In the data rows, 128 means zero.
Each pair is two rows. How far apart are they, by a hidden measure? 0 means very close, and 40 very far. Two or three weighted sums of its numbers give each row a place; it is the straight-line distance between the places.
[142 163 156 112  74  95 110  80 118 139 115  92 151 104 178 109]
[114 111 120 114 128 142 139 131 157 124 127 125 101 127 131 143] 19
[106 138 121 131 116 128 150 129 132 108 116 103 129 160 148 168]
[148 152 146 126 120 127 141 111 113 104 107 112 119 128 119 152] 12
[122 126 103 135 134 144 116 132 153  96 125 134 113 126 110 135]
[122 116 129 131 143 141 111 151 147 146 128 127 131 131 125 117] 12
[152 160 138 142 102 111 141  95  99 122 100 112 145 114 136 122]
[117 161 135 145 126 115 124 123 129 110  85  84 157 130 151 138] 4
[161 106 111 142 154 113 101 175  90 153 169 140 139 133 131  79]
[137 111 115 134 160 124 117 154 110 147 148 135 125 133 124 107] 8
[ 75 113 110 130 142 153 125 144 159 116 123 130 121 136 119 150]
[157 178 130 131  96 120 125  94  92 120 102  90 144 126 136 126] 25
[177 156 115 144  89  90 159 138 106 135 152 155 103 123 153 107]
[148 114 107 110 132 111 104 155 103 159 152 134 100 153 134  61] 7
[101 106 122 118 136 149 140 135 139 133 110 124  95 119 113 155]
[126  95 157 132 133 139 132 135 143  94 109 115 113 115  96 129] 10
[190 116  67 100 134  94 113 143  74 134 173 154 103 125 113  59]
[108  93 117 140 145 152 130 138 153 103 119 148 117 110 109 155] 18
[122 117 144 150 146 153 114 153 135 143 126 124 132 136 122 127]
[ 94 111 132 127 157 141 144 134 138 102 124 107 136 127 137 158] 7
[152 160 175 112 113 104 127 104 114 116  86  93 160 124 143 154]
[103  79 119 128 159 152 132 143 137  93 123 137 124 119 117 154] 5
[117 153 135  73 134 124 123  88 150 137 119 139 128 139  86 132]
[114 116 127 156 158 145 127 149 142 142 137 119 142 145 152 146] 17
[121 154 111  92 142 135 145 108 125 125 134 142 109 139  79 150]
[100 108 132 120 170 162 154 129 133 126 146 153 135 134  91 160] 16
[128 121 119 103 133 140 124 118 152 119 121  96  81 131 136 135]
[120 145 110  92 141 147 146 116 121 111 135 137 124 141  78 148] 12
[156 204 152 132  67 113 182 101  73 124 137 147 116 138 131 128]
[132 112 116 169 147 117 126 169  99 139 163 162 159 125 116 118] 15
[127 173 138 143  68 109 189 111  75 158 150 194  91 145 110 128]
[ 85 123 106 125 129 142 127 120 138 129 113 118 138 138 126 155] 29
[123  95 174 107 147 138 141 129 137 155 131 130 102 114 131 132]
[ 97 104 137 134 142 151 131 120 169 103 122 118 121 113 135 148] 9
[168 108 127 163 149  97  99 183 106 145 165 143 140 130 141  70]
[122 118 113 113 119 148 134 130 152 110 125 129 107 134 108 152] 25
[104  95 113 145 144 157 134 144 147 103 134 139 130 105 112 154]
[117  96 113 137 137 153 127 137 151  95 125 134 118 115 116 151] 6
[106 150 158 132 109 115 125 109 107 142  89 102 161 105 162 144]
[109 118 148 138 141 132 131 141 144 118 104  92 144 120 149 151] 12
[151 199 148 140  79 110 175 103  73 136 133 147 126 126 106 134]
[106 135 170 130 103 122 109  93 121 137  89  97 154 114 173 144] 21
[116 156 142 135 129 108 119 124 126 112  87  62 156 130 153 133]
[143 121 127 172 145 116 112 165 105 155 174 154 156 117 140  94] 32
[ 97 147 141 137 138 127 111 125 134 127  90 100 155 119 163 142]
[106 141 116 120 126 127 126 106 142 112 110 101 128 140 133 155] 10
[121 127 118  92 129 130 105 106 162 107 113 122 112 148 106 153]
[145 165 141 131 123 133 142 110 100  95 111 109 129 113 120 142] 11
[150 173 134 144  74 122 121  77  88 137 103 106 164 118 153 116]
[104 114 148 124 135 133 115 119 176  94 117 118 149 104 137 148] 14
[153 166 163  95  67  91 114  72 120 155 116 100 158 110 183 102]
[ 98 117 109 132 147 149 146 143 144 106 118 125 129 127 122 162] 29
[122 147 117  67 121 125 112  96 152 120 114 128 128 157 106 141]
[115 165 111 121 104 124 159 109 114 125 124 128 136 139 124 151] 8
[127 119 103 107 139 144 123 111 159 105 128 131  89 125 128 135]
[124 132 163 112 108 113 104 100 144 107 116  84 159  84 177 143] 22
[ 95  99 140 101 173 164 147 137 145 129 138 144 126 124 104 163]
[167 136 121 152 108 102 152 144 105 133 160 176 131 123 137 121] 12
[ 81 128 118 125 129 134 126 129 150 127 112 119 123 132 134 156]
[114 168 135 117 115 108 121 101 122 118  88  97 157 139 158 142] 8
[155 117 132 174 146 100 105 182 101 147 166 135 147 126 144  72]
[ 90 107 130 111 168 157 143 134 135 123 144 156 127 131 102 156] 10
[104 120 115 124 144 153 132 129 136 137 135 143 137 147 102 136]
[128 142 113  69 117 134 116  84 152 127 120 128 124 166 115 141] 11
[118 117 112  97 110 131  90 117 162 133 123 126  79 131 115 129]
[131 106 161 133 142 138 126 134 133 155 120 117 105 131 129 125] 11
[129 116 107 123 136 127 121 126 164  97 120 133 111 129 110 116]
[150 145  96 144 114 127 138 140 124 133 136 146 101 133 134 133] 10
[107 110 140 130 148 164 177 139 150 102 115 106 141 135 140 155]
[131  99 131 144 140 137 118 141 152 131 115 129 113 132 108 121] 13
[111 122 108 106 110 144 126 135 148 130 126 131 116 129 114 151]
[114 120 130 132 149 132 115 141 147 145 139 124 109 136 124 135] 6
[130  97 134 145 145 144 122 138 146  97 110 111 143 120 110 127]
[146 122  78 125 161 124 140 136 106 126 153 145 130 119 115 100] 13
[173 115 126 133 150 189 100 175 116 132 155 137 165 133 120  82]
[177 121 116 128 147 108  93 174 108 134 141 134 127 153 117  94] 12
[127 130  98  61 105 135 111  98 142 104 130 142  91 136 106 124]
[124 110  97 107 128 137 112 130 171  96 121 139 117 113 106 117] 4
[108 128 103 162 120 134 160 143  94 148 146 162 138 161 132 128]
[168 177 169 128  98  96 138 111 100 116  90  97 146 138 141 130] 21
[104 119 121 136 145 132 109 144 140 153 134 125 130 136 135 118]
[183 117  70  94 127 100 121 134  93 134 169 161 125 119  92  82] 21
[162 158 164 127 103  98 132  98  99 125  93 105 150 133 136 133]
[122  87 183  93 160 128 149 136 145 167 146 134  88 106 133 131] 21
[142 117 111 159 153 108 126 164 104 133 166 150 170 120 121 111]
[193 112 104 143 158 105 100 184  81 151 174 135 127 119 139  62] 23
[137 194 149 128  70 101 192 132  76 147 139 173 119 138 118 123]
[169 150 109 156 106  98 159 137  93 140 176 185 119 116 134 103] 25
[110 104 143 133 133 154 150 140 148 116 125 103 126 162 147 167]
[137 159 109 162  78 110 180 127  84 154 167 199  95 143 107 120] 36
[132 161 138 119  87 120 119  77 111 132 105 100 135 116 165 111]
[154 124  72  96  95 101 131 125  98 134 159 162 118 119  89  82] 6
[110 133 102 170 107 115 165 138  70 148 158 181 142 158 121 122]
[112 101 114 152 156 133 111 171 133 120 153 142 151 130 112 135] 16
[133 111  98 115 158 129 127 141 111 153 150 149 123 139 113  99]
[112 154 147 116  92 121 111  82 121 130  99 101 136 110 174 119] 17
[122 112 135 130 151 150 117 143 160 135 125 123 124 139 109 153]
[124 104 136 208 143 138 124 136 162 126 119 125  97 165 109 126] 16
[110 118 105 120 129 147 135 136 150 119 117 128  98 131 116 146]
[ 94 104 132 118 172 164 153 129 139 144 142 152 120 124 100 157] 15
[115 119 101 156 123 138 157 146 104 140 149 158 135 156 132 143]
[120 111 137 133 152 152 123 146 170 137 126 118 119 149 128 126] 7
[116 169 139 138 109 116 127 109 120 127  82  95 149 141 161 131]
[126 119 135 147 149 144 112 152 139 136 131 120 122 144 131 131] 9
[156 144 126 144 109 125 137 150 123 123 142 135 113 133 141 120]
[108 141 159 129 115 114 145 124 120 142  88 100 158 126 154 147] 6
[112  90 164 110 148 139 144 130 141 151 130 131  98 112 124 137]
[136 127 138 171 158 115 123 173 102 155 185 153 170 121 155  79] 27
[103 117 103 126 155 149 146 129 119 152 143 169 121 120 113 138]
[101 103 108 116 135 132 137 130 145 121 120 130 116 107 104 163] 14
[123 100 104 145 145 155 117 141 156  69 132 145 119  93 109 145]
[126 129  84  77 112 111 109 110 110 143 143 156 112 122 111 108] 13
[153 150 173 114 120 118 136 118 126 101  96 110 133 120 138 143]
[123 147 141 128  88 116 105  74 119 136 102 104 141 114 165 121] 16
[100 122 113 124 144 144 135 131 134 140 132 144 134 138 112 140]
[120 100 129 148 145 136 128 131 151  97 106 123 131 117 110 122] 9
[113 155 145 148 103 117 121 103 115 139  69 107 149 140 164 122]
[147 130 105 141 102 114 137 149 121 144 138 151 112 130 118 122] 4
[163 113 106 125 149 119  99 157 105 153 145 131 105 140 124  83]
[125 137 117  82 140 132 132  98 143 114 123 143 133 150  82 145] 11
[155 170 165 102  59  92 116  73 107 148 111  95 165 101 179 107]
[108 122 130 129 145 142 112 148 147 147 131 131 123 133 130 122] 9
[115 102 127 119 145 137 139 130 142 132 123 132  96 120 140 153]
[130 111 131 133 140 134 125 139 164 118 116 127  93 131 110 130] 14
[137  99 172 126 141 133 131 131 147 154 124 108 103 127 130 123]
[105  93 125 135 144 171 136 126 151 108 118 123 131 135 132 158] 6
[121 109 107 128 136 133 124 126 163  98 118 114 121 121 105 113]
[143 113 100 125 150 122 117 154  94 156 151 147 105 138 120  83] 13
[171 154 102 167 105 103 172 134  72 140 181 190 129 124 127 105]
[165 172 152 129 106 111 151 104 108 112 106 105 137 145 125 135] 24
[127  93 153 141 132 140 123 134 165 106 119 106 122 113 117 134]
[159 179 138 150  73 126 117  85  82 123 110 117 138 117 133 124] 8
[146 178 131 145  73 118 129  88  93 136 105 114 130 115 138 117]
[ 94 109 134 131 142 173 142 136 147  92 117 112 136 134 138 163] 17
[102 118 126 126 136 133 107 133 145 148 130 129 110 144 144 131]
[109 174 136 133 106 110 123 102 115 129  82 104 157 134 168 128] 8
[146  95 194  98 148 127 147 131 135 152 142 130 109 112 116 129]
[129 117 117 110 114 125  89 133 139 150 130 133  95 132 128 109] 14
[129 116 124  99 129 138 132 113 163 123 125 131  66 130 128 132]
[152 159 169 123 119 108 134 117 125 103  86 107 151 135 140 145] 5
[159 107 125 160 153  53  91 180 116 140 168 134 159 125 114  83]
[145 127 123 178 145 107 107 166  96 151 170 166 167 122 144  91] 10
[ 95 142 146 112 118 131 113  92 138 119 107  91 154 101 170 142]
[114 142 146 104 146 144 143 106 139 144 123 146 139 141  99 139] 5
[131  97 150 143 133 147 129 129 176  87 112  98 127 127 119 135]
[130 165 150 113  75 105 128  74 121 144 109 104 141 115 178 106] 22
[178 121  70 112 122 103 118 132  85 135 163 166 112 121  96  74]
[153 129  76  85 111 109 123 124 101 129 153 165 119 118  84  83] 12
[148  87 173 126 131 135 131 135 149 119 112 132 114 121 111 129]
[123 143 117  60 124 137 120  94 151 123 125 128 101 152 107 135] 4
[ 68 113 111 132 144 141 133 145 146 123 122 129 122 131 129 153]
[103  97 118 125 139 148 153 129 135 126 117 124 113 114 121 162] 23
[117 151 127  85 126 126 137  94 132 145 118 142 147 146 110 130]
[155 161 176 128 115 103 136 107 117 111  88  93 159 151 135 143] 15
[103 141 154 136 124 124 128 117 114 141  88  98 152 124 155 154]
[118 122 110 122 138 144 124 119 161 104 118 118 110 121 136 155] 14
[109 114 119 118 144 124 112 129 150 157 135 128  98 132 133 109]
[147 127  92 137 120 138 117 126 158  80 135 147 114 108  99 128] 16
[113 133 100 159  98 132 175 145  81 155 162 176 137 172 121 123]
[129 129 103 146 114 127 126 154 136 137 137 138 122 138 117 125] 19
[121 114 159 119 125 128 110  97 172 122 112  98 153  90 160 142]
[103 142 154 125 124 121 131 130 119 116  95  89 156 133 163 148] 11
[155 152  95 167 101 107 173 133  82 144 169 182 105 128 127 113]
[128  90 183  98 154 127 141 130 141 157 141 139  91 101 122 131] 15
[ 80 106 120 129 140 146 132 140 149 120 134 130 122 131 126 142]
[121 103 121 132 143 136 121 126 167  89 113 124 129 118 110 111] 11
[156 145 187 118 122 106 125 116 144 108  79 101 150 149 134 123]
[106 131 134 145 126 125 118 127 137  95  97  75 173 119 148 146] 4
[130 103 168 119 145 134 134 122 135 147 126 114 109 120 131 121]
[117 113 105 104 110 144 136 134 157 116 128 129 106 122 108 146] 14
[124 170 147 137 103 116 121 104 132 135  80 103 152 142 168 110]
[174 157 121 138  94 103 159 137 102 130 155 151 100 121 151 107] 10
[156 119 107 136 147 122 105 158  99 158 145 135 116 137 125  78]
[126 116 118 187 158 135 124 163 111 144 183 152 177 120 134 109] 26
[119  90 173  91 155 133 145 124 142 156 141 128  93 108 131 135]
[136 143 104 137 104 128 141 140 127 131 138 158 115 130 123 128] 20
[122 109 112 160 159 121 113 168 119 126 169 152 163 116 121 121]
[126 105 113 158 152 132 114 167 125 126 162 148 171 111 109 117] 4
[127 113 127 158 146 121  99 159 104 160 142 120 135 131 140  94]
[168 117 117 141 143 112  84 173 109 128 153 139 127 141 113  83] 5
[117 153 157 113  87 116 111  83 122 141  99 101 130 116 169 127]
[120 109 105 132 125 136 114 125 171 102 110 140 119 121 106 114] 11
[108 109 143 142 140 156 130 151 137 125 130 118 138 161 151 165]
[161 164 179 124 109  98 135 108 119 114  91  99 135 130 134 129] 16
[109 122 130 132 135 146 134 144 144 102 119 108 130 116 139 155]
[111 115 112 144 131 135 140 151  99 140 156 154 145 141 129 119] 22
[123 164 120 135 111 110 167 122 113 130 117 107 111 143 144 157]
[121 106 133 139 149 139 108 150 145 144 136 127 116 129 122 137] 14
[128 114 115 143 156 112 116 169 111 160 176 145 168 117 119  92]
[156 166 157 128 110  84 128 103 112 107  88  99 149 134 146 131] 27
[126 116 125 182 155 121 111 162 110 151 169 148 173 126 133 113]
[124 115 155 144 127 144 119 133 165  79 105  81 148 113 136 150] 27
[126 141 118 111 129 135 124 105 163 108 128 128  93 119 140 139]
[151 129 111 120 125 114  89 146 119 158 142 124  94 137 131  75] 7
[140  83 171 139 137 142 127 139 146 112 117 122 111 124 119 126]
[148 153 171 106  79 106 105  82 135 127 115  83 156  96 173 127] 11
[118 135  97 160 112 129 167 145  89 154 161 158 146 153 129 113]
[100 128 111 111 158 163 151 121 133 117 136 160 115 129  82 165] 22
[147 110 135 141 153 131 120 152 126 155 134 134  94 138 110 119]
[117 156 151 113  78 114 112  81 106 135 101 104 140 121 167 111] 28
[147 127  82 132 161 124 134 140 104 128 150 141 132 118 112 111]
[117 123 113  93 134 134  92 116 188 109 108 117 112 145 110 151] 15
[133 123 105 132 122 132 116 120 171  93 121 133  95 124 104 112]
[131 159 168 109  82 113 108  73 145 123 111  84 152  93 180 114] 24
[110 112 131 129 140 170 132 138 150  96 118 103 128 139 145 163]
[142 152 138 128 131 141 148 114 110 102 117 114 119 127 118 157] 12
[115 104 109 124 144 134 118 134 170  94 118 133 109 117 101 117]
[127 136  98  79 121 129 113  98 116 128 132 156  94 126 115 106] 11
[111 114 107 124 126 150 131 135 153 120 120 124  95 136 116 158]
[195 106 113 140 157 103  92 184  73 142 174 135 124 128 133  58] 23
[139 145 172  94  88 109 107  81 140 129 116  88 157  89 182 119]
[ 94 110 122 124 168 167 146 128 133 121 141 158 132 126  92 160] 17
[136 108 156 132 146 128 141 138 134 156 123 117 131 134 130 121]
[123 147 124 101 130 129 143  84 124 143 123 158 136 148  85 126] 12
[112 157 141 129  99 119 114 104 130 130  87  97 154 134 159 122]
[137 108 160 147 151 137 123 135 140 145 114 115 119 131 127 127] 18
[125 176 121 147  64 111 182 112  86 157 156 195  90 130 112 123]
[158 124 104 114 117 112  94 152 111 158 141 129 101 137 127  77] 35
[111 145 164 130 109 119 109 101 118 129  90  92 150 115 168 148]
[111 115 111 108 129 138 127 127 154 122 130 129 113 131 121 131] 3
[151 150 102 170  97 102 162 136  80 142 182 180 106 124 124 104]
[131 102 191 123 141 146 149 129 133 127 136 127 131 125 115 137] 15
[180 107 102 133 150 104  94 176  85 149 166 137 126 138 123  65]
[140 149 164 101  93 142 108  79 142 115 121  86 160  90 175 131] 10
[105 118 129 132 150 157 142 143 137 106 114 110 141 133 148 158]
[132 119 106  99 131 141 127 105 162  95 130 135  91 122 132 136] 1
[168 126 119 137 153 127 104 152 108 143 138 135 108 154  97  84]
[127 170 131 139  79 117 110  74  88 137 100 104 135 114 151 117] 16
[150 143 120 138 121 125 137 148 133 121 143 151 110 133 142 122]
[155 175 134 153  85 123 129  87  86 120 106 115 126 121 144 125] 15
[ 94 131 106 155  97 138 171 138  93 148 150 162 122 175 128 140]
[112 145 100 102 107 139 134 114 121 114 120 137 110 131 110 142] 23
[112 113 106 110 116 142 130 141 155 120 126 119 105 125 129 151]
[146 151 155 106  75 105 124  76 131 129 116  81 152  94 174 118] 15
[182 106 105 137 154 108  98 168  85 147 175 148 127 139 137  72]
[ 93 114 113 120 135 132 122 103 153 123 104 110 136 114 135 164] 19
[123  95 169 120 143 144 141 136 134 155 120 116 130 116 132 143]
[109 133 110 121 124 130 141 112 120 140 134 172 146 137  92 134] 22
[155 167 179  99  66  90 119  72 118 143 119  87 155  96 179 112]
[103 122 137 127 136 158 139 137 144 115 122 102 120 147 152 170] 24
[128 189 146 126  67  92 187 111  64 138 140 156 124 141 142 124]
[113 105 138 140 144 150 131 138 171 107 107 102 131 119 129 151] 36
[111 164 126 107 122 126 131 106 124 116 111 122 130 127 130 167]
[129 113  99 117 149 127 123 142  99 157 146 165 126 139 115 110] 14
[107 125 101 128 154 156 127 132 129 111 129 139 120 113 100 153]
[135 108 119 156 145 147 107 158 120 140 144 119 134 132 127 108] 11
[122 113 105 135 164 155 137 124 115 138 157 155 138 137 109 127]
[119 107 126 159 132 135 120 139 155 131 118 119 101 135 107 128] 25
